In the data rows, zero lies at 4.5, halfway between 4 and 5.
Here are some points:
tensor([6., 8., 5., 6., 5., 5., 6., 5., 7., 6., 5., 5., 5., 5., 5., 7., 5., 7., 6., 7., 5., 6., 5.,
        6.])
tensor([5., 4., 5., 6., 5., 5., 6., 5., 7., 6., 4., 5., 5., 4., 5., 5., 5., 5., 5., 4., 5., 2., 2.,
        4.])
tensor([2., 4., 5., 3., 5., 2., 5., 5., 5., 6., 3., 5., 5., 4., 5., 5., 5., 3., 5., 2., 5., 5., 4.,
        3.])
tensor([7., 8., 5., 7., 5., 6., 6., 5., 7., 6., 5., 5., 5., 5., 5., 6., 5., 7., 5., 7., 5., 6., 7.,
        6.])
tensor([2., 3., 4., 3., 5., 0., 4., 4., 4., 5., 3., 4., 5., 2., 5., 2., 5., 0., 3., 2., 4., 4., 3.,
        3.])
tensor([2., 1., 4., 4., 5., 1., 3., 4., 3., 0., 6., 5., 4., 4., 5., 3., 5., 1., 3., 5., 4., 1., 1.,
        3.])
tensor([6., 5., 6., 6., 5., 7., 6., 5., 6., 6., 6., 5., 5., 6., 5., 7., 5., 6., 6., 5., 5., 6., 6.,
        6.])
tensor([6., 4., 0., 4., 4., 4., 5., 0., 6., 6., 0., 0., 0., 4., 2., 2., 2., 5., 0., 0., 0., 5., 3.,
        6.])
tensor([6., 6., 5., 5., 5., 7., 5., 5., 4., 6., 5., 5., 5., 5., 6., 6., 5., 7., 6., 5., 5., 6., 7.,
        6.])
tensor([6., 3., 0., 5., 5., 4., 4., 0., 3., 4., 3., 0., 2., 3., 3., 2., 2., 4., 0., 2., 1., 4., 3.,
        4.])
tensor([3., 2., 4., 1., 0., 0., 0., 4., 0., 0., 5., 4., 1., 3., 1., 2., 4., 0., 2., 3., 1., 3., 3.,
        3.])
tensor([4., 3., 3., 0., 3., 4., 0., 3., 0., 1., 5., 2., 3., 4., 2., 2., 4., 3., 2., 4., 3., 3., 4.,
        4.])
tensor([6., 5., 5., 7., 5., 6., 6., 5., 6., 5., 5., 5., 5., 6., 5., 7., 5., 6., 4., 7., 5., 6., 6.,
        6.])
tensor([6., 7., 6., 4., 5., 6., 4., 5., 3., 5., 6., 5., 5., 6., 5., 5., 5., 6., 6., 7., 5., 6., 6.,
        6.])
tensor([0., 5., 6., 6., 5., 2., 5., 5., 5., 0., 6., 5., 6., 5., 5., 6., 5., 3., 6., 6., 6., 6., 4.,
        1.])
tensor([2., 3., 3., 3., 3., 1., 5., 3., 4., 5., 3., 3., 4., 1., 3., 2., 3., 2., 3., 3., 4., 2., 2.,
        1.])
tensor([5., 3., 4., 1., 4., 2., 3., 4., 3., 3., 5., 5., 4., 2., 3., 1., 4., 2., 3., 4., 3., 4., 4.,
        5.])
tensor([7., 7., 5., 6., 5., 8., 6., 5., 7., 6., 6., 5., 5., 6., 5., 5., 5., 7., 6., 7., 5., 6., 7.,
        6.])
tensor([4., 2., 2., 0., 3., 2., 2., 3., 1., 2., 2., 1., 3., 1., 2., 1., 3., 2., 2., 0., 3., 3., 4.,
        4.])
tensor([6., 8., 5., 3., 5., 6., 3., 5., 4., 6., 6., 5., 5., 6., 4., 3., 5., 6., 4., 7., 4., 6., 6.,
        6.])
tensor([5., 6., 6., 7., 5., 5., 6., 5., 7., 6., 6., 5., 5., 5., 5., 5., 5., 5., 5., 7., 5., 4., 4.,
        5.])
tensor([7., 5., 4., 5., 5., 8., 6., 4., 6., 6., 4., 4., 5., 5., 5., 6., 5., 7., 5., 5., 5., 6., 6.,
        6.])
tensor([5., 4., 5., 5., 5., 5., 6., 5., 5., 6., 5., 5., 5., 4., 5., 6., 5., 5., 5., 6., 5., 5., 6.,
        5.])
tensor([5., 5., 5., 6., 4., 4., 6., 5., 6., 6., 6., 4., 5., 5., 5., 5., 4., 4., 5., 7., 5., 6., 6.,
        5.])
tensor([5., 4., 6., 5., 5., 7., 5., 5., 5., 5., 5., 6., 5., 5., 5., 6., 5., 6., 6., 4., 6., 5., 6.,
        5.])
tensor([6., 6., 4., 6., 5., 7., 6., 4., 6., 5., 5., 5., 4., 6., 5., 6., 5., 7., 4., 6., 5., 5., 5.,
        6.])
tensor([7., 8., 5., 7., 5., 7., 6., 5., 7., 6., 6., 5., 5., 6., 5., 6., 6., 8., 6., 7., 5., 6., 7.,
        6.])
tensor([2., 2., 6., 4., 5., 4., 4., 5., 3., 4., 4., 5., 5., 4., 5., 5., 5., 3., 6., 3., 5., 4., 5.,
        2.])
tensor([6., 6., 5., 6., 5., 5., 5., 6., 7., 6., 5., 5., 5., 6., 5., 6., 5., 4., 6., 7., 5., 3., 4.,
        6.])
tensor([6., 5., 5., 6., 5., 6., 6., 5., 7., 6., 5., 5., 5., 6., 5., 6., 5., 5., 5., 6., 5., 6., 6.,
        5.])
tensor([6., 8., 5., 5., 5., 5., 6., 5., 6., 6., 5., 5., 5., 6., 5., 6., 5., 6., 6., 7., 6., 6., 4.,
        6.])
tensor([2., 3., 5., 4., 1., 3., 5., 5., 5., 5., 3., 5., 5., 3., 3., 5., 1., 3., 6., 3., 5., 5., 5.,
        2.])
tensor([1., 3., 5., 4., 1., 3., 6., 5., 6., 6., 4., 5., 5., 4., 3., 5., 1., 3., 6., 3., 5., 6., 6.,
        1.])
tensor([6., 4., 6., 7., 5., 5., 6., 5., 7., 6., 5., 5., 5., 5., 5., 6., 5., 4., 6., 5., 6., 6., 6.,
        5.])
tensor([6., 7., 5., 5., 5., 7., 5., 5., 6., 6., 6., 5., 5., 6., 5., 5., 5., 8., 5., 7., 5., 6., 6.,
        6.])
tensor([6., 4., 5., 5., 5., 6., 6., 5., 5., 6., 6., 5., 5., 5., 5., 6., 5., 6., 6., 7., 6., 6., 7.,
        6.])
tensor([5., 4., 5., 6., 5., 5., 5., 4., 4., 2., 5., 5., 5., 7., 5., 5., 5., 4., 3., 6., 4., 0., 1.,
        6.])
tensor([5., 5., 4., 3., 5., 2., 4., 4., 3., 4., 1., 4., 4., 3., 4., 2., 4., 3., 2., 0., 4., 4., 4.,
        4.])
tensor([6., 8., 6., 7., 5., 8., 6., 6., 7., 6., 6., 5., 5., 7., 5., 7., 5., 8., 7., 7., 6., 6., 7.,
        6.])
tensor([5., 7., 5., 6., 5., 5., 6., 5., 7., 6., 5., 3., 5., 2., 5., 5., 4., 6., 5., 4., 5., 6., 7.,
        4.])
tensor([7., 6., 5., 5., 5., 8., 4., 5., 3., 6., 6., 5., 5., 6., 5., 5., 5., 8., 6., 7., 6., 6., 7.,
        6.])
tensor([3., 5., 4., 6., 5., 2., 6., 4., 7., 6., 5., 5., 5., 4., 5., 4., 5., 3., 3., 6., 5., 4., 2.,
        5.])
tensor([7., 3., 5., 3., 3., 6., 2., 5., 1., 0., 4., 5., 5., 3., 3., 4., 4., 5., 5., 2., 5., 6., 7.,
        6.])
tensor([5., 6., 5., 6., 4., 6., 6., 4., 6., 6., 5., 5., 4., 5., 5., 4., 4., 6., 5., 6., 4., 5., 5.,
        5.])
tensor([1., 2., 5., 3., 5., 3., 3., 5., 2., 2., 4., 4., 5., 4., 5., 4., 5., 3., 5., 3., 5., 5., 5.,
        1.])
tensor([7., 8., 5., 7., 5., 7., 6., 5., 7., 6., 6., 5., 5., 6., 5., 6., 5., 7., 6., 6., 5., 6., 7.,
        6.])
tensor([7., 7., 5., 6., 5., 6., 4., 4., 6., 6., 5., 5., 2., 7., 4., 4., 5., 6., 3., 7., 3., 5., 6.,
        6.])
tensor([4., 5., 5., 5., 5., 4., 6., 5., 6., 6., 4., 5., 5., 5., 5., 6., 5., 5., 6., 4., 6., 2., 3.,
        3.])
tensor([6., 5., 5., 5., 5., 6., 5., 6., 5., 6., 6., 5., 5., 5., 5., 5., 5., 6., 5., 5., 6., 6., 7.,
        6.])
tensor([0., 2., 6., 5., 5., 2., 6., 5., 4., 6., 5., 5., 5., 5., 5., 5., 5., 2., 5., 5., 6., 3., 3.,
        1.])
tensor([4., 5., 5., 7., 5., 5., 6., 5., 7., 6., 5., 5., 5., 6., 5., 7., 5., 5., 5., 7., 6., 2., 2.,
        6.])
tensor([6., 4., 0., 2., 4., 6., 1., 0., 1., 1., 5., 3., 1., 5., 4., 3., 5., 5., 0., 5., 1., 4., 3.,
        5.])
tensor([5., 6., 5., 7., 5., 4., 6., 5., 7., 6., 6., 5., 5., 7., 5., 6., 5., 5., 6., 7., 6., 6., 5.,
        6.])
tensor([4., 4., 4., 0., 1., 4., 2., 3., 1., 2., 2., 2., 1., 2., 0., 0., 1., 3., 3., 2., 1., 4., 5.,
        4.])
tensor([7., 7., 5., 7., 5., 8., 6., 5., 7., 6., 6., 5., 5., 6., 5., 5., 5., 7., 6., 7., 6., 6., 7.,
        6.])
tensor([6., 6., 3., 4., 5., 5., 5., 2., 3., 3., 5., 6., 3., 6., 5., 5., 5., 5., 2., 5., 2., 0., 0.,
        6.])
tensor([6., 7., 0., 6., 5., 6., 4., 0., 7., 6., 1., 5., 1., 6., 5., 5., 4., 6., 0., 1., 0., 0., 0.,
        6.])
tensor([6., 6., 6., 7., 5., 8., 6., 5., 6., 6., 5., 5., 5., 7., 5., 7., 5., 7., 6., 7., 6., 6., 6.,
        6.])
tensor([5., 5., 2., 5., 5., 4., 6., 2., 5., 5., 2., 4., 4., 3., 4., 4., 4., 5., 2., 2., 4., 3., 2.,
        5.])
tensor([5., 4., 3., 2., 3., 4., 3., 4., 2., 3., 5., 0., 4., 4., 3., 2., 3., 3., 4., 4., 3., 5., 5.,
        5.])
tensor([3., 2., 5., 3., 5., 4., 2., 5., 2., 0., 2., 5., 5., 3., 5., 4., 5., 3., 5., 1., 5., 4., 6.,
        3.])
10 more points follow, each with its number after it:
tensor([6., 6., 5., 6., 5., 7., 6., 5., 6., 6., 6., 5., 5., 6., 5., 6., 5., 8., 6., 7., 6., 6., 6.,
        6.]) 0
tensor([5., 6., 5., 6., 5., 5., 6., 5., 6., 5., 5., 5., 5., 6., 5., 6., 5., 5., 6., 6., 5., 6., 6.,
        5.]) 1
tensor([7., 7., 5., 7., 5., 7., 6., 5., 7., 6., 6., 5., 5., 6., 5., 5., 5., 7., 6., 7., 6., 6., 7.,
        6.]) 2
tensor([4., 2., 5., 5., 5., 3., 5., 5., 5., 6., 5., 5., 5., 6., 5., 6., 5., 3., 6., 6., 5., 3., 4.,
        5.]) 3
tensor([1., 2., 4., 2., 4., 1., 2., 4., 1., 0., 2., 4., 4., 2., 3., 3., 4., 2., 3., 1., 4., 4., 3.,
        2.]) 4
tensor([2., 2., 5., 4., 5., 4., 4., 5., 3., 4., 3., 6., 5., 3., 5., 5., 5., 3., 6., 3., 6., 3., 4.,
        2.]) 5
tensor([3., 4., 3., 4., 5., 2., 5., 4., 4., 5., 3., 2., 4., 2., 5., 3., 4., 3., 3., 3., 4., 4., 3.,
        3.]) 6
tensor([1., 4., 4., 4., 5., 0., 3., 5., 2., 2., 5., 3., 5., 3., 5., 4., 5., 1., 3., 4., 6., 4., 3.,
        0.]) 7
tensor([1., 1., 4., 4., 5., 1., 4., 4., 3., 4., 5., 2., 5., 2., 5., 3., 3., 1., 3., 4., 5., 3., 3.,
        0.]) 8
tensor([3., 0., 5., 3., 5., 1., 3., 5., 3., 4., 3., 5., 5., 5., 5., 3., 5., 1., 4., 3., 5., 3., 3.,
        4.]) 9
Which of these numbered points is nearest to each point below, ignoring the 2 directions in which the first points spread most? Its number follows each.
tensor([4., 0., 5., 2., 4., 2., 3., 5., 3., 4., 3., 5., 5., 4., 4., 3., 4., 2., 4., 3., 4., 3., 3.,
        5.]) > 9
tensor([3., 0., 5., 3., 5., 2., 2., 4., 3., 4., 0., 5., 4., 4., 5., 3., 5., 1., 3., 1., 3., 1., 1.,
        4.]) > 9
tensor([6., 7., 5., 6., 5., 6., 6., 5., 7., 6., 5., 5., 6., 7., 5., 7., 5., 5., 6., 7., 5., 6., 7.,
        6.]) > 1
tensor([7., 8., 5., 7., 5., 8., 5., 5., 7., 6., 6., 5., 5., 6., 5., 5., 5., 7., 6., 7., 6., 6., 7.,
        6.]) > 2
tensor([7., 8., 6., 7., 5., 7., 6., 5., 7., 6., 6., 5., 5., 4., 5., 5., 5., 6., 6., 7., 6., 6., 7.,
        6.]) > 2
tensor([4., 3., 5., 4., 5., 4., 3., 5., 3., 2., 3., 5., 5., 4., 5., 5., 5., 4., 5., 2., 5., 5., 6.,
        3.]) > 4
tensor([5., 6., 5., 6., 4., 3., 5., 5., 6., 5., 5., 5., 5., 6., 5., 6., 5., 4., 6., 6., 5., 6., 5.,
        3.]) > 1
tensor([0., 4., 5., 4., 5., 4., 3., 5., 2., 2., 4., 5., 5., 5., 5., 5., 5., 5., 6., 3., 6., 6., 5.,
        0.]) > 4
tensor([1., 3., 4., 6., 5., 3., 5., 5., 6., 6., 5., 3., 5., 5., 5., 5., 5., 4., 4., 6., 5., 4., 3.,
        1.]) > 8
tensor([2., 4., 4., 4., 5., 0., 5., 4., 4., 5., 2., 3., 5., 2., 5., 3., 4., 1., 3., 1., 5., 4., 3.,
        2.]) > 6
tensor([6., 6., 5., 6., 5., 8., 5., 5., 6., 6., 6., 5., 5., 6., 5., 7., 5., 8., 6., 7., 6., 6., 7.,
        6.]) > 0
tensor([3., 6., 3., 4., 5., 3., 4., 4., 3., 2., 6., 2., 5., 4., 5., 5., 5., 4., 3., 6., 5., 4., 3.,
        2.]) > 7
tensor([6., 6., 5., 6., 5., 8., 6., 5., 5., 6., 5., 5., 5., 7., 5., 7., 5., 8., 6., 7., 6., 6., 7.,
        6.]) > 0
tensor([3., 2., 5., 7., 5., 3., 6., 5., 7., 6., 5., 5., 5., 6., 5., 7., 5., 3., 6., 7., 6., 3., 4.,
        4.]) > 3
tensor([4., 7., 5., 7., 5., 4., 5., 5., 6., 5., 5., 5., 5., 6., 5., 7., 5., 5., 6., 6., 5., 5., 5.,
        6.]) > 1
tensor([2., 3., 3., 4., 5., 1., 5., 4., 4., 5., 2., 2., 4., 2., 5., 3., 4., 2., 2., 2., 4., 4., 3.,
        1.]) > 6
tensor([6., 6., 5., 7., 5., 8., 6., 5., 6., 6., 6., 5., 5., 6., 5., 7., 5., 8., 6., 7., 6., 6., 7.,
        6.]) > 0
tensor([4., 3., 6., 7., 5., 5., 6., 6., 7., 6., 6., 5., 5., 6., 5., 7., 5., 5., 6., 7., 5., 4., 4.,
        6.]) > 3
tensor([6., 7., 5., 7., 5., 4., 6., 5., 7., 6., 4., 5., 5., 6., 5., 7., 5., 6., 6., 5., 6., 6., 5.,
        5.]) > 1
tensor([5., 5., 3., 2., 3., 2., 2., 4., 2., 3., 4., 3., 4., 0., 3., 0., 2., 2., 3., 3., 4., 5., 4.,
        3.]) > 2
tensor([6., 5., 2., 2., 3., 2., 3., 2., 3., 2., 5., 3., 2., 1., 2., 0., 2., 3., 1., 4., 2., 4., 2.,
        4.]) > 2
tensor([6., 5., 4., 7., 5., 7., 6., 4., 6., 6., 6., 5., 5., 6., 5., 6., 5., 7., 5., 7., 5., 5., 5.,
        6.]) > 0
tensor([4., 5., 3., 2., 4., 2., 3., 3., 2., 3., 5., 3., 4., 1., 3., 1., 2., 2., 2., 3., 3., 5., 4.,
        3.]) > 2
tensor([4., 2., 5., 1., 5., 1., 3., 5., 2., 4., 3., 6., 4., 3., 3., 1., 5., 1., 3., 1., 4., 4., 3.,
        4.]) > 9
tensor([1., 5., 2., 4., 5., 1., 4., 2., 5., 6., 6., 3., 3., 4., 4., 2., 3., 2., 1., 6., 2., 3., 3.,
        1.]) > 8
tensor([5., 5., 6., 7., 5., 4., 6., 6., 7., 6., 4., 5., 5., 5., 4., 6., 5., 3., 6., 5., 5., 6., 6.,
        4.]) > 1
tensor([1., 3., 0., 4., 5., 3., 5., 0., 5., 6., 5., 3., 2., 4., 5., 4., 5., 2., 0., 6., 1., 0., 0.,
        2.]) > 8
tensor([6., 7., 5., 7., 5., 5., 6., 4., 7., 6., 5., 4., 5., 6., 5., 6., 5., 6., 4., 6., 5., 6., 5.,
        5.]) > 1
tensor([3., 4., 5., 4., 5., 2., 5., 5., 5., 6., 3., 4., 5., 3., 5., 3., 4., 2., 4., 2., 5., 4., 4.,
        2.]) > 6
tensor([4., 2., 6., 6., 5., 5., 6., 5., 6., 6., 6., 5., 5., 6., 5., 7., 5., 4., 7., 7., 6., 5., 5.,
        6.]) > 3
tensor([5., 5., 5., 7., 5., 5., 6., 5., 6., 6., 5., 5., 5., 6., 5., 7., 5., 5., 6., 6., 6., 5., 6.,
        5.]) > 1
tensor([1., 3., 0., 4., 5., 3., 4., 0., 4., 6., 5., 4., 2., 4., 4., 3., 5., 3., 0., 5., 1., 1., 0.,
        2.]) > 8
tensor([2., 4., 4., 3., 5., 0., 5., 4., 4., 5., 3., 4., 5., 3., 5., 2., 5., 0., 2., 2., 4., 4., 3.,
        2.]) > 6
tensor([1., 4., 5., 5., 5., 3., 5., 5., 5., 6., 5., 5., 5., 4., 5., 5., 5., 2., 5., 6., 6., 5., 4.,
        1.]) > 8
tensor([3., 3., 3., 4., 5., 3., 3., 3., 5., 5., 5., 5., 3., 6., 5., 4., 4., 4., 2., 7., 2., 0., 0.,
        5.]) > 3
tensor([2., 6., 2., 4., 4., 2., 4., 3., 2., 1., 6., 2., 5., 4., 5., 4., 5., 3., 3., 6., 5., 4., 2.,
        1.]) > 7
tensor([5., 7., 5., 6., 5., 4., 6., 5., 6., 6., 5., 4., 5., 5., 5., 6., 5., 5., 6., 6., 5., 6., 6.,
        4.]) > 1
tensor([3., 1., 5., 3., 5., 3., 2., 5., 2., 3., 1., 5., 4., 4., 5., 3., 5., 2., 3., 1., 3., 1., 1.,
        5.]) > 9
tensor([6., 8., 2., 7., 5., 7., 6., 3., 7., 6., 6., 3., 3., 7., 5., 5., 4., 9., 2., 7., 3., 5., 4.,
        6.]) > 8
tensor([4., 5., 5., 7., 5., 5., 6., 5., 7., 6., 5., 5., 5., 6., 5., 7., 5., 5., 5., 7., 6., 2., 3.,
        6.]) > 3
tensor([3., 5., 2., 5., 5., 1., 4., 3., 3., 2., 6., 3., 4., 4., 5., 3., 5., 2., 1., 4., 4., 2., 2.,
        3.]) > 7
tensor([4., 2., 5., 6., 5., 3., 6., 6., 6., 6., 5., 5., 5., 6., 5., 5., 4., 3., 6., 6., 5., 3., 3.,
        6.]) > 3
tensor([5., 7., 6., 7., 5., 5., 6., 6., 7., 6., 6., 5., 5., 7., 5., 7., 5., 6., 6., 7., 5., 6., 7.,
        3.]) > 1
tensor([4., 3., 5., 5., 5., 3., 5., 6., 6., 6., 5., 5., 5., 6., 5., 5., 5., 3., 6., 6., 5., 3., 3.,
        6.]) > 3
tensor([4., 4., 5., 7., 5., 4., 6., 6., 7., 6., 5., 5., 5., 5., 5., 6., 5., 3., 6., 4., 5., 6., 6.,
        5.]) > 1
tensor([6., 6., 5., 6., 5., 7., 6., 5., 7., 6., 5., 5., 5., 5., 5., 5., 5., 6., 6., 7., 6., 6., 7.,
        6.]) > 2
tensor([6., 8., 5., 6., 5., 6., 6., 5., 7., 6., 5., 5., 5., 4., 5., 3., 5., 6., 5., 7., 4., 6., 7.,
        6.]) > 2
tensor([1., 2., 5., 5., 5., 2., 5., 5., 5., 6., 2., 5., 6., 5., 5., 5., 5., 2., 4., 1., 5., 2., 2.,
        3.]) > 9
tensor([5., 4., 4., 3., 5., 2., 4., 5., 4., 6., 0., 5., 4., 3., 4., 2., 5., 2., 2., 0., 4., 4., 3.,
        5.]) > 9
tensor([3., 8., 4., 6., 5., 3., 6., 5., 5., 4., 5., 3., 5., 5., 5., 6., 5., 5., 4., 4., 5., 6., 4.,
        1.]) > 7
tensor([4., 2., 1., 3., 5., 2., 3., 2., 3., 4., 6., 3., 2., 4., 5., 2., 5., 2., 0., 5., 2., 2., 1.,
        4.]) > 8
tensor([5., 5., 1., 5., 2., 5., 6., 3., 6., 6., 2., 1., 4., 3., 3., 4., 1., 5., 2., 3., 4., 5., 3.,
        4.]) > 6
tensor([2., 3., 5., 3., 5., 3., 3., 5., 2., 1., 4., 5., 5., 3., 4., 3., 5., 3., 4., 3., 4., 5., 6.,
        2.]) > 4
tensor([0., 0., 5., 4., 5., 3., 3., 5., 3., 3., 4., 5., 6., 4., 5., 5., 5., 2., 6., 3., 5., 2., 3.,
        0.]) > 5
tensor([0., 1., 5., 4., 5., 4., 4., 5., 3., 4., 4., 5., 6., 4., 5., 6., 5., 3., 6., 3., 5., 3., 4.,
        1.]) > 5
tensor([5., 4., 3., 1., 1., 3., 3., 3., 2., 3., 1., 1., 2., 1., 1., 0., 1., 2., 2., 2., 2., 4., 4.,
        4.]) > 2
tensor([2., 3., 5., 4., 5., 1., 5., 5., 4., 2., 4., 5., 5., 3., 5., 4., 5., 1., 5., 3., 6., 5., 4.,
        2.]) > 1
tensor([6., 5., 5., 4., 5., 5., 3., 6., 2., 1., 0., 5., 5., 3., 5., 5., 5., 4., 6., 0., 6., 6., 7.,
        5.]) > 4
tensor([3., 3., 4., 4., 5., 3., 3., 4., 5., 5., 5., 5., 4., 6., 5., 4., 5., 3., 3., 6., 3., 1., 1.,
        5.]) > 3
tensor([4., 5., 0., 3., 5., 3., 4., 1., 2., 3., 4., 3., 3., 4., 5., 4., 5., 4., 1., 3., 3., 1., 0.,
        5.]) > 7
tensor([1., 3., 4., 2., 5., 1., 2., 5., 1., 1., 5., 5., 5., 5., 5., 4., 5., 2., 4., 5., 5., 4., 3.,
        1.]) > 7
tensor([6., 5., 6., 5., 5., 7., 5., 5., 5., 6., 5., 5., 5., 6., 5., 5., 5., 7., 6., 6., 6., 6., 6.,
        6.]) > 0
tensor([6., 5., 5., 7., 5., 5., 5., 5., 7., 6., 5., 5., 4., 7., 5., 5., 5., 4., 4., 7., 3., 6., 6.,
        6.]) > 1
tensor([2., 0., 2., 3., 5., 1., 3., 4., 2., 3., 2., 2., 5., 3., 5., 4., 4., 1., 3., 2., 5., 2., 2.,
        1.]) > 8
tensor([2., 3., 5., 5., 5., 2., 5., 5., 4., 3., 5., 4., 5., 4., 5., 4., 5., 1., 4., 4., 6., 5., 4.,
        2.]) > 1
tensor([4., 3., 4., 3., 5., 2., 2., 4., 1., 0., 5., 5., 4., 5., 5., 3., 5., 2., 3., 5., 3., 2., 1.,
        5.]) > 9
tensor([6., 2., 4., 3., 5., 4., 3., 3., 4., 4., 5., 5., 2., 5., 3., 2., 5., 4., 2., 4., 1., 4., 3.,
        5.]) > 9
tensor([2., 3., 5., 4., 5., 4., 3., 5., 2., 2., 4., 5., 5., 4., 5., 4., 5., 4., 5., 3., 5., 6., 6.,
        2.]) > 4
tensor([4., 2., 4., 3., 5., 2., 4., 4., 3., 4., 5., 5., 4., 4., 5., 3., 5., 2., 3., 4., 4., 3., 3.,
        4.]) > 9
tensor([5., 5., 4., 6., 5., 4., 6., 4., 7., 6., 6., 5., 5., 6., 5., 5., 5., 4., 3., 7., 5., 2., 2.,
        6.]) > 3
tensor([5., 5., 4., 6., 5., 5., 6., 4., 6., 6., 6., 5., 5., 6., 5., 5., 5., 4., 3., 7., 5., 3., 3.,
        6.]) > 3
tensor([7., 5., 0., 5., 5., 5., 4., 1., 3., 3., 4., 0., 4., 4., 5., 4., 4., 6., 1., 3., 4., 5., 4.,
        5.]) > 7
tensor([3., 3., 3., 5., 1., 3., 4., 4., 5., 6., 1., 0., 5., 0., 3., 3., 0., 4., 4., 2., 5., 2., 3.,
        2.]) > 6
tensor([7., 5., 5., 4., 2., 5., 4., 5., 4., 2., 5., 3., 5., 1., 3., 2., 1., 5., 4., 4., 5., 6., 6.,
        5.]) > 2
tensor([3., 0., 5., 4., 5., 3., 5., 5., 4., 3., 4., 5., 5., 4., 5., 5., 5., 2., 6., 3., 6., 5., 5.,
        4.]) > 9
tensor([6., 8., 5., 7., 5., 7., 7., 5., 7., 6., 6., 4., 3., 7., 5., 6., 5., 8., 5., 7., 3., 6., 7.,
        6.]) > 1
tensor([6., 3., 5., 6., 5., 5., 5., 5., 5., 5., 5., 5., 5., 6., 6., 5., 5., 4., 5., 6., 5., 5., 6.,
        5.]) > 9
tensor([0., 4., 5., 4., 5., 3., 3., 5., 2., 2., 5., 5., 5., 5., 5., 5., 5., 4., 5., 3., 5., 5., 4.,
        1.]) > 4
tensor([4., 2., 4., 3., 5., 2., 2., 3., 3., 5., 0., 5., 3., 2., 5., 3., 5., 2., 2., 0., 2., 0., 0.,
        5.]) > 9
tensor([2., 0., 2., 3., 5., 2., 3., 4., 1., 2., 1., 2., 5., 3., 5., 4., 5., 1., 3., 1., 6., 2., 2.,
        1.]) > 5
tensor([3., 6., 5., 7., 5., 5., 6., 5., 7., 6., 5., 5., 5., 7., 5., 7., 5., 5., 6., 7., 5., 5., 5.,
        6.]) > 1
tensor([5., 6., 5., 7., 5., 4., 6., 5., 6., 6., 5., 5., 5., 6., 5., 6., 5., 3., 5., 7., 6., 5., 5.,
        6.]) > 1
tensor([3., 3., 5., 5., 5., 5., 6., 5., 6., 6., 2., 5., 5., 5., 5., 6., 5., 4., 6., 2., 6., 3., 4.,
        5.]) > 5
tensor([7., 6., 5., 4., 5., 7., 6., 5., 7., 6., 5., 5., 5., 5., 5., 6., 5., 8., 6., 6., 6., 6., 6.,
        6.]) > 0
tensor([6., 3., 4., 3., 5., 4., 3., 4., 2., 0., 4., 5., 4., 4., 5., 3., 5., 4., 3., 2., 3., 4., 3.,
        5.]) > 4
tensor([6., 7., 1., 3., 3., 4., 3., 1., 5., 6., 5., 2., 1., 3., 2., 0., 2., 4., 0., 5., 1., 4., 3.,
        6.]) > 2
tensor([0., 1., 5., 5., 5., 3., 4., 5., 4., 4., 4., 5., 6., 4., 5., 6., 5., 3., 6., 3., 5., 3., 4.,
        0.]) > 5
tensor([5., 6., 5., 6., 4., 7., 5., 5., 7., 6., 4., 4., 5., 5., 4., 4., 4., 6., 6., 5., 5., 5., 6.,
        6.]) > 2
tensor([5., 5., 5., 3., 5., 6., 2., 5., 2., 1., 3., 5., 5., 3., 5., 4., 5., 6., 6., 2., 5., 3., 4.,
        6.]) > 4
tensor([4., 4., 6., 5., 5., 3., 6., 5., 7., 6., 4., 5., 5., 5., 5., 6., 5., 3., 6., 4., 5., 5., 4.,
        4.]) > 1
tensor([7., 6., 6., 7., 5., 6., 6., 5., 7., 6., 5., 5., 5., 7., 5., 6., 5., 6., 6., 7., 5., 6., 6.,
        6.]) > 1
tensor([5., 3., 1., 5., 5., 4., 4., 0., 3., 4., 5., 5., 2., 6., 5., 4., 5., 4., 0., 5., 1., 0., 0.,
        6.]) > 3
tensor([5., 7., 5., 6., 5., 5., 6., 5., 7., 6., 5., 4., 5., 4., 5., 5., 5., 5., 4., 6., 5., 5., 5.,
        5.]) > 6
tensor([1., 2., 5., 6., 5., 4., 5., 5., 4., 6., 5., 5., 5., 6., 5., 7., 5., 4., 6., 5., 5., 3., 3.,
        4.]) > 3
tensor([5., 3., 5., 1., 3., 5., 3., 4., 2., 2., 1., 4., 4., 1., 3., 2., 4., 4., 4., 0., 3., 0., 1.,
        6.]) > 5
tensor([1., 1., 3., 3., 5., 1., 3., 4., 2., 2., 3., 5., 5., 3., 5., 4., 4., 2., 3., 1., 4., 2., 1.,
        3.]) > 5
tensor([6., 6., 4., 6., 5., 5., 5., 4., 6., 5., 4., 4., 4., 4., 5., 6., 5., 5., 5., 5., 5., 5., 5.,
        5.]) > 1
tensor([6., 8., 5., 7., 5., 5., 6., 5., 7., 6., 6., 5., 5., 6., 5., 7., 5., 7., 6., 7., 6., 6., 5.,
        5.]) > 1
tensor([6., 6., 5., 5., 5., 8., 4., 5., 3., 6., 6., 5., 5., 5., 5., 5., 5., 8., 6., 6., 6., 6., 7.,
        6.]) > 0
